Here are some rows, each followed by its group. Groups can overlap.
array([ 1.8,  0.0, -0.2,  0.0,  0.9, -0.8, -1.0, -0.6, -0.5, -0.5, -0.6,
       -0.5, -0.3,  0.1,  0.1,  1.1, -0.7,  0.2, -0.4,  0.0,  0.0, -0.2,
       -0.8, -0.1]) k
array([ 0.8, -0.8, -0.5, -0.6,  1.3, -0.4,  1.0,  0.1,  0.4, -0.1,  0.5,
       -1.0, -0.4,  0.6, -0.6, -0.5, -0.6,  0.6,  0.3,  0.0,  0.5, -0.7,
        0.8, -0.2]) f
array([-0.9, -1.3, -1.0,  0.7,  0.5,  0.4,  0.2,  0.6, -0.8, -1.3,  2.1,
       -2.4, -0.1, -1.2, -0.6, -0.6, -1.2,  1.2,  1.2, -0.5, -1.1,  0.6,
       -0.6, -1.6]) n
array([-0.3,  0.8, -0.8,  1.2,  0.9,  0.7, -0.4, -0.3,  0.1, -0.3,  2.2,
        1.8,  1.3,  0.8, -0.3, -0.8, -0.1, -0.5,  0.1,  0.4, -1.3, -0.3,
       -1.0,  0.9]) l
array([-2.3,  0.0,  0.2, -0.3, -1.2, -0.7,  0.3, -1.2, -1.4,  0.1, -0.2,
       -0.9, -1.4,  0.3,  0.5, -0.5,  0.5,  1.7, -0.5, -0.7,  2.1,  0.2,
        0.3,  0.3]) g
array([ 0.3, -0.3,  0.9, -0.5,  1.8,  0.6,  2.5, -1.9, -1.0, -1.7,  0.6,
       -1.5,  0.7, -0.9, -1.4, -0.3,  1.1, -0.4,  1.1, -0.8, -3.3, -0.4,
        1.2, -0.6]) n
array([-1.3,  0.3,  0.3,  0.3,  0.7, -1.6, -0.3, -1.0, -0.8,  0.8,  0.1,
       -0.7, -0.6, -0.2,  0.7,  1.5, -0.6,  0.5,  1.3, -0.8,  0.1, -0.4,
       -1.3, -1.2]) f
array([-1.1, -0.6,  0.4, -1.3, -3.4,  1.1, -0.2,  0.1, -1.1,  0.9, -0.9,
       -2.5,  0.2,  1.0, -1.4,  0.0,  0.2,  0.4, -1.2, -0.3,  2.0,  0.5,
       -0.5,  0.1]) l
array([ 1.0, -0.4, -0.9, -0.1,  1.8, -1.4,  0.1, -0.9,  1.4, -0.5, -0.2,
       -0.1, -0.4, -0.2,  1.2, -0.5, -0.2,  0.0,  1.4, -0.3, -0.2, -1.2,
        1.6, -0.9]) f
array([-1.2, -0.4,  0.4,  1.2, -0.1, -1.1, -1.1,  0.5,  0.0,  1.3,  0.7,
       -0.1, -0.7,  0.2,  0.5,  1.0, -0.2, -0.3, -0.1, -1.2,  1.8,  2.4,
       -2.4, -0.2]) s
array([ 1.0,  0.3, -1.1,  0.1, -0.6, -0.2, -0.3,  0.4, -1.2,  1.5, -1.0,
       -0.9,  0.0, -0.9, -0.3, -0.5,  0.7, -0.3, -1.9, -0.1,  0.8,  0.8,
       -0.3, -0.2]) l
array([-0.8,  0.3,  0.0,  0.0,  0.2,  0.4, -1.2, -0.3, -0.2,  0.1,  0.0,
       -0.1, -0.1, -0.9,  0.1, -0.7, -1.1,  1.4,  1.1, -1.2,  0.7, -0.5,
       -0.4,  0.7]) p
array([ 1.3, -0.1,  0.3,  0.4,  0.4, -0.1,  0.6, -0.4,  0.9,  0.3, -1.1,
        0.8,  0.2,  0.3,  0.2, -0.4,  0.7, -0.5, -1.0,  1.0, -0.4,  0.6,
        0.5, -0.5]) s
array([ 0.4, -0.8, -0.7, -1.4,  1.0, -0.1, -1.1,  0.2, -0.8, -1.5, -0.1,
        0.9, -0.5, -1.7, -1.5, -0.8, -0.2, -0.7,  0.4,  0.6, -1.0, -0.8,
        1.5,  0.5]) f
array([-2.5,  0.1,  0.1,  0.4, -1.8,  1.7, -0.4,  0.9, -1.1,  0.7,  0.1,
       -0.9, -0.6,  0.9,  0.3,  0.7, -0.4,  0.7, -1.7, -1.1,  0.3,  0.3,
       -0.6,  2.3]) l
array([ 0.7, -0.8,  1.0,  0.5, -0.6,  0.2, -1.3,  0.7, -2.9,  2.5, -1.8,
       -1.6, -1.0, -0.6, -0.6,  1.7,  0.1, -1.1, -0.7, -1.1, -1.4, -1.5,
        0.0,  0.3]) p
array([ 0.1,  0.3,  0.6,  0.9, -0.2, -0.2, -0.3, -0.1,  1.3,  2.7, -0.9,
       -1.6, -1.6, -0.3, -1.0,  2.2,  0.3,  0.6, -0.8, -0.6, -0.7, -1.3,
        0.0,  0.6]) f
array([ 1.2, -0.2,  2.5,  0.2, -1.0, -0.7, -0.1, -0.9,  0.6, -0.8, -2.1,
       -0.2, -1.4,  0.1,  1.4,  0.4, -1.2,  0.8, -0.6,  0.4,  0.8, -0.8,
        2.0, -0.1]) h
array([ 1.3,  0.8, -1.5, -0.4,  1.0,  0.6,  0.0,  0.2, -0.6, -2.1,  1.3,
        1.2,  0.8, -0.4,  0.4, -1.0, -1.7,  0.8, -1.1,  0.1,  1.0, -0.4,
       -0.4,  1.3]) k
array([ 0.1,  0.5,  0.5,  0.8, -1.7,  0.6, -0.8,  0.1, -0.9,  1.5, -0.3,
        0.2, -0.8, -0.6, -0.4,  2.0,  0.1, -0.7, -2.3,  0.2, -1.7, -0.5,
       -0.3, -0.3]) l
array([ 0.6, -0.1, -0.5, -0.7,  1.2, -0.6,  1.2,  0.4,  0.5, -0.6, -2.0,
       -0.7,  0.0, -0.5, -2.1, -1.0, -0.3,  0.8,  1.1,  0.2, -1.3, -0.6,
        1.7, -0.3]) p
array([ 2.3, -0.1,  1.4,  0.9,  0.3, -1.2, -0.6, -0.8,  0.8, -1.6,  0.1,
        0.8,  0.2, -1.5,  1.0, -0.1, -1.3, -1.7,  0.4,  1.4, -1.1, -0.1,
        1.5,  0.3]) h
array([-1.3, -0.3, -0.4,  0.1, -0.6, -0.6, -0.1,  1.3,  1.0,  0.7, -0.2,
       -1.0,  0.7, -1.0, -0.4, -0.6,  0.2,  1.9,  0.2, -0.1,  0.7,  0.5,
       -0.5, -1.3]) p
array([-0.3,  0.5, -0.8, -0.4, -0.2,  2.1,  0.6,  1.3, -0.7, -0.9, -1.2,
        0.4, -0.6, -0.9, -0.7, -1.9, -1.5, -0.6, -0.9,  0.6, -2.4, -1.1,
        1.5,  0.9]) l
array([ 1.0,  0.2,  0.2,  0.6,  0.5, -0.4,  0.4, -0.3,  0.3, -0.3, -1.1,
        1.4, -0.5, -0.8,  0.4, -0.9, -1.3, -0.5,  0.5, -0.2, -0.2, -1.0,
       -0.2,  0.2]) g
array([-0.5, -0.1, -0.2, -0.4,  0.9, -0.4, -0.3, -2.3,  0.0, -1.1,  0.5,
       -0.3,  1.3,  0.8,  0.4,  0.4, -0.5,  0.7,  1.0, -0.3,  0.2, -1.3,
        0.2,  0.4]) k
array([ 1.4,  0.3,  1.6,  0.7,  0.1, -0.7, -1.0, -1.1,  0.2,  1.8, -0.4,
        0.8, -0.7,  0.9,  0.7,  0.7,  1.1,  0.0, -0.8,  1.3, -0.3,  0.9,
        0.6, -0.8]) s
array([ 1.4,  0.8,  0.1,  0.0,  1.0,  0.6,  0.7,  1.0,  0.2,  0.0,  0.8,
        1.4, -0.8, -1.6, -0.4, -0.1,  0.1, -1.2,  1.0,  1.5, -1.8,  0.1,
       -0.3,  1.0]) s
array([ 0.9, -1.2,  0.8,  0.1, -0.4, -0.2, -0.3, -0.5,  0.7,  0.8,  0.2,
       -1.5,  0.4, -0.4, -1.4,  1.1,  1.6, -1.5, -0.1, -1.1,  0.1, -1.5,
        0.1, -1.8]) n
array([ 0.0,  0.0,  0.7, -0.6,  0.6, -0.6,  0.0,  0.8,  0.0,  0.1,  0.9,
        0.4,  1.1, -2.3, -0.8, -0.2, -0.9,  0.3,  0.5, -0.3, -0.4, -0.7,
        0.3,  0.4]) p
array([ 0.6,  0.9, -1.1,  1.2,  1.5, -1.4, -0.7,  0.2,  2.0,  1.4,  0.3,
       -0.3, -0.5, -1.2,  1.4,  0.6, -0.5,  0.0,  0.6,  0.7, -0.3, -1.0,
       -1.1, -0.7]) f
array([-1.2,  1.0, -0.8, -1.0,  0.4,  1.3, -0.7, -0.2, -2.1,  0.1,  0.2,
        0.9,  1.8, -0.7, -0.4, -1.2, -1.3, -1.2,  0.3,  1.9, -0.1, -1.6,
        2.3,  0.5]) l
array([-1.1, -0.2, -0.4, -0.5, -0.4, -0.3, -0.6,  0.6,  1.6,  0.7,  0.5,
       -0.2,  0.8, -0.6, -1.0,  0.3,  1.1,  0.3,  0.2,  0.2, -0.1, -0.2,
       -0.3,  0.1]) p
array([ 0.8,  0.1, -1.3,  0.3, -1.2,  0.7,  0.7,  0.3, -0.9,  0.2, -0.3,
        0.5, -0.4, -0.4, -1.0,  0.4,  0.7, -1.6, -1.3,  0.6, -0.1, -0.2,
       -0.1,  0.4]) l
array([-1.3, -0.8,  0.2,  0.7, -1.7, -2.4, -1.8, -1.0, -0.9,  0.9,  2.5,
        1.3,  2.7,  1.0,  0.5,  0.1,  1.5, -0.8,  0.1,  2.3,  1.0,  1.7,
       -0.6, -0.6]) h
array([-0.1,  0.5, -1.6,  0.5, -0.3,  1.0, -0.6, -0.6, -0.9, -1.1, -0.1,
        1.1,  0.3, -0.6, -0.9, -1.0,  0.2, -0.7,  0.3,  0.0, -0.4, -0.3,
       -1.0,  1.5]) l
array([ 0.2,  0.0, -0.1, -0.8,  1.1,  0.4, -0.3,  0.3, -0.2, -1.2,  2.8,
       -0.5,  2.1,  0.0, -0.9, -1.5, -0.2,  0.0,  0.6,  0.3, -0.1,  0.4,
        0.2, -0.4]) n
array([ 0.0,  0.2, -0.1,  0.4, -1.8, -0.1, -0.6,  2.2, -0.9,  2.5,  1.2,
        0.3,  0.7,  0.0, -0.8,  0.4,  0.6, -0.4,  0.5,  0.5,  0.3, -0.2,
       -0.2,  0.0]) p
array([-0.7,  0.1,  0.1, -0.4,  0.3,  0.3,  0.9, -0.2, -0.9, -1.5,  0.5,
        0.3,  0.5, -0.1,  1.0, -0.2,  0.5,  0.3,  0.2,  0.4,  0.1,  0.1,
        2.0,  1.1]) g
array([-1.5, -0.3,  1.1,  0.1,  0.0, -0.2,  0.1,  0.4,  0.3,  0.0,  1.0,
        1.3, -0.8,  0.2,  0.8,  0.6,  0.3, -1.3,  0.3,  0.1, -1.0,  0.8,
        0.6, -0.2]) s
array([-0.7,  0.0,  0.1,  0.0, -0.3,  0.8, -1.0,  3.1, -2.2,  0.3, -0.2,
        0.3, -1.9,  0.9, -1.6,  0.2, -1.0, -1.3, -1.0,  0.2, -1.3, -0.2,
       -0.1,  1.2]) l
array([ 0.6, -0.3, -0.3, -1.0,  1.2,  0.8, -0.5, -0.9, -0.1, -1.9,  0.1,
       -1.9, -0.7, -1.9, -1.1,  0.2, -0.7, -1.0, -0.1, -0.5,  0.4, -0.4,
        0.3,  1.2]) n
array([-0.5,  0.7, -0.1, -0.9, -2.0,  1.6, -1.1,  1.6, -0.6,  0.9, -2.1,
        0.5, -0.3, -0.5, -2.2,  0.4,  0.5, -1.8, -1.0,  0.6, -0.6, -0.2,
        0.6,  1.0]) l
array([-1.4, -0.6,  0.7, -0.7, -1.3, -0.1,  0.0,  1.8,  0.7,  1.0,  0.6,
        0.6,  0.0,  0.5, -1.4, -0.6,  0.6, -0.6,  0.4,  0.3,  0.5,  0.4,
        0.0, -0.1]) p
array([ 0.5,  0.9,  0.5, -0.1,  1.8, -1.2,  0.5, -0.5,  0.9,  0.3,  2.5,
       -0.6, -0.7, -0.3,  1.3, -1.0,  0.0,  2.2, -0.4, -0.7,  0.1, -0.5,
       -0.6,  0.6]) g
array([ 1.5,  0.3, -2.5, -1.0,  3.3,  2.2,  0.1, -0.5, -0.3, -1.1,  0.0,
        2.2,  0.6, -2.9, -0.2, -1.8,  0.2, -0.4,  0.2,  1.1, -3.2, -0.4,
       -0.3,  3.2]) l
array([-0.5,  0.6, -0.6,  1.5, -0.3,  0.8, -1.0, -0.3,  0.9,  0.3, -0.5,
       -1.1,  0.0,  0.1,  0.5,  1.0, -0.2,  1.1,  0.0, -1.4,  1.9, -0.2,
       -1.3, -0.5]) k
array([ 1.7, -0.7,  1.9,  0.7, -2.4, -1.8, -0.5, -0.4, -1.0,  0.0, -2.9,
       -0.1,  0.7,  0.7,  0.3,  0.8, -0.4, -1.3, -1.4,  0.6,  1.5,  0.4,
        2.2, -0.8]) h
array([ 0.4, -0.2, -0.1,  0.0,  1.2, -0.6,  0.1, -0.3, -0.9, -0.3,  0.8,
        0.0, -0.4,  1.3, -0.3,  0.4, -0.3,  0.7,  0.6, -0.8, -0.6, -0.3,
        0.1, -0.7]) f
array([-1.2,  0.8, -0.4,  0.7,  0.1,  0.9, -0.6,  1.3, -1.1,  0.7, -0.1,
       -0.3,  0.7, -0.6, -1.3, -0.3,  0.3, -0.8, -1.4,  0.4, -0.3,  0.1,
        0.1,  0.8]) l
array([ 0.4,  0.2, -1.5, -0.6, -0.2,  0.7, -0.6, -1.4, -0.6, -0.2, -0.5,
        1.7,  0.3, -1.3, -1.8, -0.3,  1.2, -1.4, -0.1,  0.6, -1.6, -1.4,
        0.6,  3.0]) l
array([ 0.0, -0.5,  2.7,  0.3, -2.1, -1.7, -1.5,  2.1, -0.2, -0.7, -0.5,
        0.6, -0.6,  1.0,  0.0,  1.7,  0.1, -0.3,  0.2,  0.3,  0.8,  1.2,
        1.5, -0.4]) h
array([-0.1, -1.2,  1.1,  0.0,  0.0, -0.3,  0.3, -1.2, -0.3, -0.5,  1.3,
       -1.4,  1.1, -0.4, -0.7, -0.1,  1.4,  0.5,  0.4,  0.0,  0.5, -1.2,
        0.9, -0.9]) n
array([-0.6,  0.8,  1.7,  0.0, -0.2, -0.6,  0.3,  0.9,  0.1,  0.5,  0.7,
        1.5,  0.0, -0.7,  2.0,  0.5,  2.3, -0.9, -0.1,  1.2, -0.3,  0.1,
       -0.5, -0.5]) s
array([-0.1, -0.2, -1.3, -1.1, -0.3,  0.2, -0.4,  0.3,  0.5, -0.2,  0.6,
        0.4, -0.3,  0.7, -0.4, -0.6,  1.1, -0.2, -0.6, -0.1,  0.7,  0.7,
        0.0,  1.4]) g
array([-0.3,  0.3,  0.3,  0.6,  1.6, -0.2,  0.6,  0.4,  0.7,  0.1,  2.9,
       -0.4, -0.5,  0.5,  2.0,  0.4, -0.4, -0.5,  0.9,  0.9, -1.7,  0.0,
       -1.7,  0.0]) s
array([ 0.0,  0.7,  0.4, -0.7,  0.6,  0.3, -0.3,  0.2,  1.1,  0.1,  0.5,
        1.1,  0.8,  0.2, -0.1, -0.5,  0.1,  0.0,  1.2, -0.7, -0.3, -0.5,
        0.5,  1.5]) f
array([-0.6,  0.4, -0.7, -0.2,  0.2, -0.5,  0.7, -0.4, -1.1,  0.2, -0.4,
        0.9, -0.4, -0.1,  0.9,  0.6, -1.0, -0.6,  1.0,  0.4, -1.1,  1.1,
        1.3, -1.0]) s
array([ 0.7,  0.8, -0.1, -0.2,  0.4,  0.7,  0.0,  0.0, -0.5,  1.5, -0.4,
       -0.1, -0.2,  2.4,  0.7,  0.3,  0.0, -0.2,  0.5, -1.3,  0.1,  0.9,
       -1.1, -1.4]) k
array([ 0.1,  0.1,  0.3,  0.5,  0.4,  0.0, -0.1, -0.6, -0.1, -0.2, -0.4,
        0.6, -0.6, -0.7, -0.3,  0.3,  1.2, -0.4,  0.7,  1.4,  0.5,  0.9,
        0.3, -0.6]) s
array([ 0.3, -1.2,  0.2, -0.8, -0.7,  0.4, -0.4,  0.8, -1.0,  0.5,  0.6,
       -2.7, -1.0, -0.9, -1.5, -0.2,  1.5, -1.1, -0.1, -1.0,  0.3, -0.5,
        0.9, -0.4]) n
array([ 1.2,  0.3, -0.3, -0.2, -1.4,  2.6, -0.5,  1.1, -0.8, -0.5, -0.2,
       -1.3,  0.0, -0.3, -2.5,  0.8, -1.7, -1.2,  0.3,  1.2, -1.5,  0.2,
        0.1,  0.5]) l
array([-1.5,  0.1,  1.2, -0.7, -0.1, -1.0,  0.2, -0.5,  0.0, -0.2,  2.1,
        0.5,  0.0, -0.3,  0.4, -0.1,  2.3, -0.2,  0.6,  0.3,  0.1, -0.5,
        0.3, -1.1]) n
array([ 1.7, -0.5, -0.3,  0.4,  0.6, -1.0,  1.5, -0.5, -0.6,  0.6, -0.9,
       -0.6,  0.1,  0.7,  0.1, -1.3,  1.2,  1.1,  0.9, -0.4,  0.2,  0.2,
        0.2,  0.3]) g
array([-1.3,  0.0, -0.5, -0.1,  0.2,  1.5, -0.6, -0.8, -0.1,  0.2,  1.0,
        0.5, -0.5, -0.5, -1.6,  0.1, -0.6, -0.1,  0.1,  0.6, -1.8, -0.1,
       -0.6,  2.0]) l
array([ 1.9, -0.2,  0.5,  0.7, -0.5, -0.4,  0.2,  0.0,  0.1,  0.3, -0.3,
        0.1, -0.1, -0.7,  1.0, -0.4, -0.8, -0.9,  0.1,  0.7, -0.4,  0.8,
        1.7,  0.3]) h
array([ 3.0,  0.5, -3.1, -0.1,  1.8,  2.0, -0.4,  0.5,  1.5, -1.5, -1.0,
        0.4,  2.9, -1.4,  0.1, -1.5,  1.3, -0.9,  1.3, -1.8,  1.7,  1.0,
        0.7,  0.7]) k
array([-0.1,  0.9, -1.2, -0.6, -0.4,  3.0, -1.2,  0.8, -2.3,  0.0, -0.3,
        1.0,  1.9,  0.0, -1.3, -0.3, -0.3, -2.4, -0.5, -0.1, -0.9,  1.3,
       -0.9,  3.1]) l
array([ 1.6, -0.2,  1.9,  1.2, -0.7, -1.6, -1.0,  0.1,  1.8,  0.3, -0.1,
        0.4, -1.1,  0.1,  1.2,  0.7,  0.0,  0.5, -1.0, -0.8,  1.5,  2.1,
       -0.1, -0.4]) h
array([ 0.4,  0.7, -0.2, -1.1,  0.5, -0.3,  0.9, -0.1,  0.0, -1.0, -1.3,
        0.9, -1.1,  0.6,  1.7, -0.2,  0.4, -1.4,  0.7,  2.4, -1.4,  0.4,
        2.4,  0.4]) s
array([ 0.3,  0.5,  0.9,  0.8, -0.4, -1.4,  0.7,  0.6,  0.2,  1.6,  1.4,
       -0.2,  0.1,  1.4,  2.6,  1.4, -1.4, -0.9, -0.6,  0.5, -0.7,  1.2,
       -0.4,  0.1]) h
Group s spreads out most along one direction. Which 3 other groups' directions of most spread are closest to that one, closest first?
f l h
Group p spreads out most along one direction. Which 3 other groups' directions of most spread are closest to that one, closest first?
n k f
Group h spreads out most along one direction. Which 3 other groups' directions of most spread are closest to that one, closest first?
s g p
Which 4 groups are nearest to each row below, nearest first, going by the average distance to the group's rows?
array([ 0.8, -0.8,  2.4,  0.8, -1.1, -1.8,  1.1,  0.0,  0.0,  0.2, -1.7,
        0.4, -2.6,  1.4,  0.7,  2.1, -2.0,  0.8,  0.4,  0.2,  0.2, -1.0,
        0.8, -1.1]) >> h f s g
array([-0.5, -0.2,  0.3,  0.0, -1.3, -2.4,  0.3,  0.5, -0.4,  0.2, -1.5,
       -1.9, -0.4,  0.5, -0.2,  0.2,  0.4,  0.5, -0.8, -0.3,  0.7, -1.0,
        1.0,  0.2]) >> g p f h
array([-0.4, -0.5,  0.2,  0.0,  0.2,  1.3, -0.8,  0.1, -0.3, -0.1, -0.4,
        0.0,  0.2, -0.1, -0.5, -0.7,  0.2,  0.6, -0.4, -0.7, -1.2,  0.2,
        0.1,  0.2]) >> p g f l
Which 4 groups are nearest to each row below, nearest first, going by the distance to the centre of the group?
array([-0.7,  0.0, -1.0, -0.4,  0.1,  0.4,  1.2, -0.4,  1.3, -1.6,  0.6,
        0.7,  1.3,  0.6,  0.6, -0.5,  0.4, -0.9,  0.1,  0.5, -0.2,  1.4,
        0.0,  1.7]) >> g s k l
array([-0.4,  1.1,  1.1,  0.6,  0.3, -0.7,  1.3, -0.1,  0.1,  1.6,  1.3,
        0.7, -0.8,  0.0,  3.0,  0.1, -0.6, -0.2,  0.4,  0.5, -0.6,  0.3,
       -2.1, -1.6]) >> s f g h
array([ 1.3,  0.0,  0.2, -0.5,  0.4,  0.1,  0.3,  0.2,  1.2, -0.3, -0.1,
        0.5,  0.0,  1.7, -0.3,  1.2, -2.3,  0.4, -0.6,  0.0,  1.0,  0.0,
       -0.7, -0.3]) >> k f g h
Which 4 groups are nearest to each row below, nearest first, going by the distance to the group's nearest row?
array([ 0.7, -0.6,  0.2,  0.1,  0.6, -0.4,  0.5, -1.0, -0.7, -0.4,  0.8,
       -2.2, -0.3, -0.5, -0.1, -0.1, -0.1,  0.4,  0.0, -2.4,  0.7, -0.1,
       -1.5,  0.1]) >> f k p n
Which 5 groups are nearest to each row below, nearest first, going by the distance to the centre of the group?
array([-0.9,  0.3, -0.4,  0.5, -1.8, -0.8, -0.4, -0.2, -0.3,  1.5,  0.2,
        0.5,  0.5, -0.3,  0.5,  0.2,  1.9,  0.3, -0.5, -0.4, -0.1, -0.4,
        0.5, -0.3]) >> p g s f h
array([ 0.3, -0.4,  0.8,  1.7, -0.8, -0.2,  0.3,  1.4, -0.6,  1.6, -1.8,
       -1.3, -2.0,  0.3,  0.4,  2.1,  1.4, -1.0, -0.3,  1.0,  0.8,  0.6,
       -0.6,  0.0]) >> s h p f g
array([-0.1,  0.1,  0.6, -0.1,  0.8,  0.0,  0.4, -1.0,  1.1,  0.7, -1.0,
        0.4, -0.6, -0.1,  0.9,  0.1, -0.2, -0.1, -0.2, -0.5, -0.3,  0.0,
        0.5,  0.1]) >> f s g k p
array([ 0.1, -0.9,  0.3,  0.8,  0.7, -0.8,  0.3,  0.1,  0.6,  1.3, -0.2,
       -0.8,  0.6, -1.5,  0.2,  0.9,  0.8,  0.8,  0.8, -0.7,  2.0, -1.6,
       -0.8, -2.3]) >> f p n k g
array([-0.4,  0.1,  0.1, -0.4, -1.0,  0.3,  0.1,  0.9,  0.6, -0.2,  1.1,
        0.0,  0.2, -1.0, -0.8,  1.1,  0.7,  0.0,  0.2,  0.0, -0.1,  1.3,
       -0.1,  0.7]) >> p s l n g
array([-0.6, -0.3,  0.1, -0.5, -1.0,  0.9,  0.9,  1.2, -1.0, -0.8,  2.2,
       -0.9, -0.2,  0.0,  0.3, -0.5, -0.7,  0.4, -0.2, -1.6,  0.5, -0.2,
       -0.2,  0.3]) >> g n p k l
array([-0.6, -0.6, -0.8, -1.3, -0.5,  0.8,  0.2, -0.4,  0.9, -1.1,  1.3,
       -0.2,  1.0,  0.0, -0.6, -1.4,  0.5, -0.6,  1.4, -0.7,  0.0, -0.2,
        0.5,  0.2]) >> n g p k f
array([-1.0, -0.1,  0.3,  0.3, -1.2,  0.3, -0.5,  0.4,  1.7,  1.4, -0.6,
        1.3, -0.3, -0.4, -1.2,  0.8,  1.6, -0.6, -1.3,  0.3, -0.7, -0.3,
       -0.4,  0.9]) >> p l s f g
array([-0.8,  0.7,  0.0, -0.4,  0.3, -1.2,  0.5, -1.3, -1.1,  1.5,  0.1,
       -1.6, -0.8,  0.5,  0.1,  0.9,  0.0, -0.4, -1.3,  0.2,  0.2,  0.0,
        0.0,  0.2]) >> g f s p n
array([-0.7, -0.6, -1.1, -1.7,  0.0, -0.4,  0.1, -1.3,  0.6, -0.1, -0.3,
        0.4,  1.0,  0.3, -0.8, -0.3, -1.0,  0.3,  0.4,  0.2,  0.7, -0.5,
        1.6, -0.7]) >> f g p k n
array([-0.3, -0.2,  0.9,  0.5,  0.1, -0.9,  0.6,  1.0,  0.6,  1.3, -0.1,
        0.2, -0.6,  0.6,  1.0,  1.0,  1.8, -0.3, -0.3,  0.6,  0.4,  1.6,
       -0.1,  0.1]) >> s h g p f
Group f spreads out most along one direction. Which 3 other groups' directions of most spread are closest to that one, closest first?
k s l
